(in the rows, 128 means zero)
The rows below come in pairs that one turn or mirror swaps. Which row does each named row swap with?
The rows were stretched afterwards, more along some directions than others.
soden: [110 121 115 120 151  83 118 155  97 118 146 114 132 156 140 140]
roda: [117 131 103 138 133  94 130 156  94 118 121 148 110 140 165 133]
Zaba: [120 133  93 134 150  90 144 170 108 133 149 174 148 151 144 134]
Tetud: [141 109 143 156 124 109 123 149 127  90 135 115 133 125 163 133]
miru: [ 91 105 108 127 113 119 133 130  98 139 147 159 141 169 108 146]
Rumu: [130 111 122 134 119 136 162 146 114 130 138 148 150 148  96 128]
Gesed: [130  96 138 131 157  98 134 168 109  87 169 112 143 166 106 140]
lero: [ 95 136 121 125 125  76 143 150 102 120 130 131 149 160 133 129]
momog: [128 117 117 115 124 144 126 140 100 137 161 130 141 181 110 145]
nif: [106 110 134 116 140 118 145 129 133 135 166 135 168 155  65 137]
Vab: [101 100 150 134 144  85 119 164 125 103 140 130 137 129 124 124]
fur: [103 120 133 131 130 129 104 151 129 131 134 126 164 119 117 117]
lovod: [138 140 117 133 147 122 133 157 140 132 132 116 158 115 122 110]
giv: [152  95 135 144 126 103  96 119 101 106 188  95 150 134 124 129]
rov: [112  92 124 112 139 110 124 152 122 114 154 130 169 166  70 128]
bim: [136 135 127 122 150  93 163 127 125 134 168 130 147 142 113 121]
buzot: [123 114 128 121 142 101 132 126 102 133 114 123 137 136 119 146]
Nogi: [124 115  99 140 140  74 149 150  85 119 150 151 139 149 138 122]
tep: [103 116 113 112 128  89 159 166 104 124 140 116 163 158  95 137]
Puvek: [130 109 120 131 144 124 117 150 135 134 167 130 166 134 129 117]
Semer: [143 122 131 122 132 129 155 151 111 107 133 134 117 170 120 144]
pafar: [131 110 123 142 122 106 160 134 104 109 152 145 134 159 127 159]
Zale: [153  88 137 136 133 105 102 108  94 125 176 113 146 125 126 121]
dofev: [150 114 125 130 136 125 174 135 103 115 142 135 138 154 103 139]
pavab: [123  97 121 131 146  90 119 148 101 102 147 123 146 130 117 176]
pafet: [125 102 138 143 140  74 152 152 134 105 137 125 132 139 121 120]
Bufi: [107 148 113 151 114 106 134 164 110 113 123 131 125 137 176 109]
Ret: [119 107 116 125 110 126 156 104 130 129 116 139 128 129 113 140]
Muke: [108 126 119 112 137 124 150 154  89 130 126 105 150 154 103 128]
fuzi: [155  96 136 150 121  99 145 141 127 103 147 127 159 120 126 122]
gev: [109 134 105 128 137  57 158 144 107 131 136 154 166 135 123 132]
Gek: [127 117 131 114 145 103 129 153 123 125 162 117 174 164  73 113]
Kuve: [124 125 150 107 146 134 145 169 130 126 127 118 150 148 118 123]
Vemud: [110 152 117 128 115 109 144 145 131 126 154 142 174 149 118 125]
vunil: [111 118  95 147 120  80 136 142  80 126 142 152 134 143 166 143]
zamad: [127  97 117 128 145  79 141 125 138  99 161 162 127 159 123 161]
git: [122 135 140 116 149 126 145 186 163 119 162 131 175 166 107 108]
vaf: [126 122 109 142 139 133 148 152 137 123 151 163 128 154 148 155]
Tobeg: [129 102 147 123 133 128 137 133 113 107 139  93 129 151  95 146]
Gonuf: [109 117 134 129 115 123 137 144 137 112 131 142 158 155  97 128]
metif: [138 133 134 129 131 128 125 156 107 100 150 128 135 177 146 141]
gup: [129 154 107 116 141 100 140 132 105 142 163 111 157 148 127 129]
gato: [111 132 100 142 136 110 124 147 113 129 150 149 121 140 150 149]
debu: [121 135 115 119 150 133 169 163 157 123 125 135 155 137  94 131]
tupet: [140 130 115 152 116 113 105 157 133 110 164 134 168 125 171 113]
Pire: [120 147 108 140 135 112 139 177 155 117 127 153 152 137 162 115]

nif is swapped with Puvek
zamad is swapped with Ret
Gesed is swapped with Muke
git is swapped with fur

The rows below come in pairs that one turn or mirror swaps. Which row does each named row swap with?
The rows were stretched afterwards, more along some directions than others.
Zulur: [123 129  98 121 130 144 108 138 155 118 112 110 122 106  98 124 126 104
 119 150 125  87 138 125 121]
gubev: [ 94 104 120 141 152 165 142 104 162 142 138 139 112 132 125 124 121 117
 152 140 141 137 153 109 104]
zamo: [100 114 120 103 140 150 152 120 136 142 149 139 109 142 132 117 103 120
 158 133 122 118 156 105 119]
sifed: [110  99 134 103 158 122  99 119 143 119 149 144 139 117 120 121 128 108
 140 158 142 133 143 144 101]
fere: [133 142 129 121 152 143 103 137 131 118 142 113 135 135 139 119 133  95
 129 128 151 128 120 122 137]
veme: [116 139 121 132 125  94 135 149  94 145 125 113 122 113 148 131 131 127
 159 125 125 144 110 149 128]
niz: [116 135  90 139  99 164 139 136 148 119 116 118 114 110  95 117 117 124
 131 147 113 104 150  90 119]
serur: [121 135 122 106 129 121 135 132 128 130 102 107 147 140 143 121 106  92
 124 126 108 123 102  96 132]
Figuv: [106 110 115 142 134 124 123 133 149 114 126 108  99 128 110 132 135 107
 108 149 127 116 132 136 109]
guled: [126 130 107  85 136 127 120 149 128 133 128 145 135 159 133 118 127 118
 121 151 139 136 132 120 131]
Mazov: [134 127 116  98 150 140 139 116 134 132 127 105 142 140 148 129 106  93
 127 138 140 128 134  99 144]
loso: [128 117 121 134 143 140 113 143 117 130 121 111 127 125 132 149 125  98
 128 168 108 105 126 118 125]
rem: [105  97 136 128 118 104 139 130 150 131 116 106 127 150 149 127 113 137
 146 142  98 109 128 103 128]
Rubig: [133 117 145  77 153 121 139 109 121 140 124 161 135 146 137 136 121 114
 111 120 130 149 118 127 136]
zer: [140 130 110 129 139 133 116 110 128 130 121 129 136 124 130 163 130 125
 106 118 126 115 140 139 147]
Meb: [128 113  91 118 145 180 126 103 160 133 149 136 132 127  86 128 111 113
 122 145 118 115 144 105 113]
kisug: [135 139 120  86 143 119 134 111 134 143 125 122 162 147 133 140 106 112
 121 108 128 133 105 111 141]
Nom: [134 123 100 102 151 160 139 122 144 133 152 136 135 131 105 122 120 111
 114 131 147 129 146 101 137]
meto: [110  93 115 135 135 150 135 117 134 113 153 152 103 120 113 118 130 134
 150 161 129 121 197 146 108]
lefu: [140 115 101 124 124 157 141 104 157 132 114 112 145 147  98 123  93 121
 134 130 124 103 149 123 125]
fenil: [117 129 140 136 121 102 131 156 111 143 125 114 120 114 140 142 112 137
 149 118 120 103 121 141 121]
vizi: [130 121 103 100 133 189 128  86 148 129 138 151 114 121 101 133 136 134
 116 152 123 112 172 125 103]
kuvig: [125 115 141 123 127 131 113 130 138 126 116 122 124 114 143 129 147 130
 135 124 131  92 158 153 118]
dozi: [116 115 132 106 131  96 137 121 121 134 110 154 111 109 137 130 149 133
 123 133 121 109 134 157 133]
Dopul: [101 126 103 144 121 153 115 133 152 128 123 114 111 107 100 113 151 126
 132 128 132 117 138 111  97]
nub: [118 146 141 124 127 150 124 110 119 101 116 151  92  96 136 122 147 136
 131 170 136 117 167 142 129]
zik: [125 130 118 121 137 134 129 115 138 111 104  99 133 130 119 147  97  93
 121 143 115  79 140 124 138]
fuli: [128 124 135 122 130 112 149 121 125 140 125  87 143 126 138 127 124 110
 138 103 138 144 112  94 119]
zoras: [ 99 102 123 135 130 157 160 142 131 132 136 146 104 136 142 117  89 105
 129 155 116 134 134  80 102]
vagoz: [105 144 137 137 123 111 123 130 133 125 111 134 140 100 120 123 145 135
 148 128 143 142 129 125  85]
mili: [115 132 141 128 127  90 138 145  93 135 140 117 118 115 153 135 149 134
 159 122 135 138 119 153 121]
Pak: [139 124  95  97 121 147 154 104 121 122 123 172 125 121 108 127 121 131
 111 155 127 126 178 123 128]
vit: [128 121 113  97 130 170 132  99 150 131 119 162 110 144 117 141 111 134
  98 146 120 102 149 114  99]
laz: [136 138 129 111 135 104 162 134 110 141 123 115 128 141 144 135 130 111
 115 129 143 154 115 118 124]
ziv: [127 117 132 125 135 119 139 111 130 125 127 114 138 113 118 129 113 116
 123 132 128 134 111 107 150]
zili: [140 143 119 155 113 141 130 138 131 138 127 118 133 115 119 132 140 162
 146 147 111 132 128 101 105]
tigom: [111  98 119 131 124 139 144 124 147 128 130  80 147 149 153 131  97  99
 139 114 115 116 139  75 134]
Lazok: [101 118 129 117 127 122 150 117 129 131 112 102 128 135 151 119 122 106
 143 125 128 129 133  95 117]
Dunuv: [108 135 127 142 129 137 105 139 129 122 146 116 127  99 112 129 134 133
 153 124 121 114 141 121  90]
febup: [117 115  92 127 141 175 115 130 163 133 138 120 130 138 106 110 119 101
 120 132 118 124 126  94 115]
Dapub: [128 121 122 114 161 141 148 100 128 138 138 138 131 144 129 138  96 130
 142 157 128 140 137 135 109]
pobik: [140 146 115  80 124 122 122 123 114 133 122 152 152 129 139 136 141 135
 138 139 126 143 125 116 136]
peb: [ 94  81 104 132 140 167 160 134 143 127 149 144 114 149 122 129  72  94
 151 156 121 125 167  96 104]
dal: [136 137 143  77 134 113 134 119 119 143 125 158 138 133 149 146 132 139
  90 111 137 142 103 105 119]
tudig: [ 98  97 115 125 129 150 130 118 118 114 162 136  90 126 111 119 127 128
 154 172 137 131 160 133 105]
mozol: [124 133 119 147 138 130 114 156 113 135 136 109 134 110 124 131 117 121
 138 111 130 114 117 114 128]
viben: [115 115 124 117 133 140 126 136 139 109 113 120 106 124 118 110 112  78
 135 166 115  76 142 130 130]
Vano: [ 97 109 111 140 125 140 128 133 126 115 157 140  87 111 109 112 148 138
 158 159 132 124 163 153  97]
teb: [127 102  95 114 136 169 104 117 154 133 140 139 131 130 112 139 135 123
 140 151 109 106 149 120 121]
pedu: [122 129 138 112 111 107 134 137 117 118  94 128 136 143 112 114 135 137
 120 126 115 146 120 108 107]
mol: [131 155 141 139 127  97 128 138  94 127 116 135 118  98 138 151 147 143
 144 131 129 125 135 163 137]
bopum: [125 122 133 104 118  88 136 154  96 152 137 118 132 130 137 135 140 135
 154 111 141 130 109 146 119]
Fenon: [ 99  96  97 141 126 139 126 139 126 125 158 131 108 110 110 101 133 128
 161 155 126 142 160 139  93]
bupe: [105 104 121 129 128 154 145 125 123 118 160 145 102 123 122 110 101 137
 154 166 132 131 177 114  99]
Vuna: [113  89 134 133 138 140 143 125 138 141 112 113 114 155 120 134 120 114
 123 126 100 125 119  98 129]
Zos: [148 161 118 103 158 148 122 118 123 157 127 155 132 125 123 145 125 123
 142 148 148 135 124 152 127]
Seda: [139 152 115 134 138 150 113 102 118 117 129 156 119 108 124 132 158 153
 127 145 143 140 158 154 108]
dulit: [107 133 128 133 116 121 125 162 133 127 115 129 131 140 145 123 104 122
 123 118 127 129 111 108  96]
lerut: [136 131 122 110 140 155 109 110 137 121 118 160 124 126  96 135 131 126
 111 138 123 125 140 145 104]
Vime: [ 94 138 124 112 117 116 111 128 129 115 103 149 125 107 126 123 164 145
 142 129 127 126 134 135  94]
nitek: [124 132 127 109 149  92 122 145 128 148 136 146 137 108 108 133 138 148
 124 124 134 140  93 152 113]
tof: [100 110 105 130 118 145 134 115 165 118 118 109  98 124  90 109 118 113
 132 140 125 105 146 113 108]
dilat: [111 140 120 130 127 119 132 165 114 127 136 145 137 117 123 137 111 121
 138 123 141 153 118 112 109]
nogur: [123  97 116 150 128 147 129 134 117 117 154 139 114 119 115 134 111 130
 145 164 128 117 179 137 106]
nuvik: [105 114 112 120 145 167 137 112 135 145 139 154 117 122 133 128 155 135
 147 129 133 143 145 108 106]
pomi: [ 99 101 107 110 124 144 156 129 126 113 121 137 107 139 118  99  76 105
 148 162 114  94 171 105 121]
vuvis: [130 142 138  78 136 114 118 107 126 140 122 131 143 126 145 150 148 135
 107 102 135 130 114 134 137]
sigu: [126 130 131 118 122 102 147 144  96 133 127 148 115 129 141 142 109 135
 139 144 133 126 142 145 144]

Fenon is swapped with veme
zer is swapped with Pak
dozi is swapped with Seda
pomi is swapped with mozol
meto is swapped with mol
sigu is swapped with nogur
vit is swapped with dal
niz is swapped with tigom

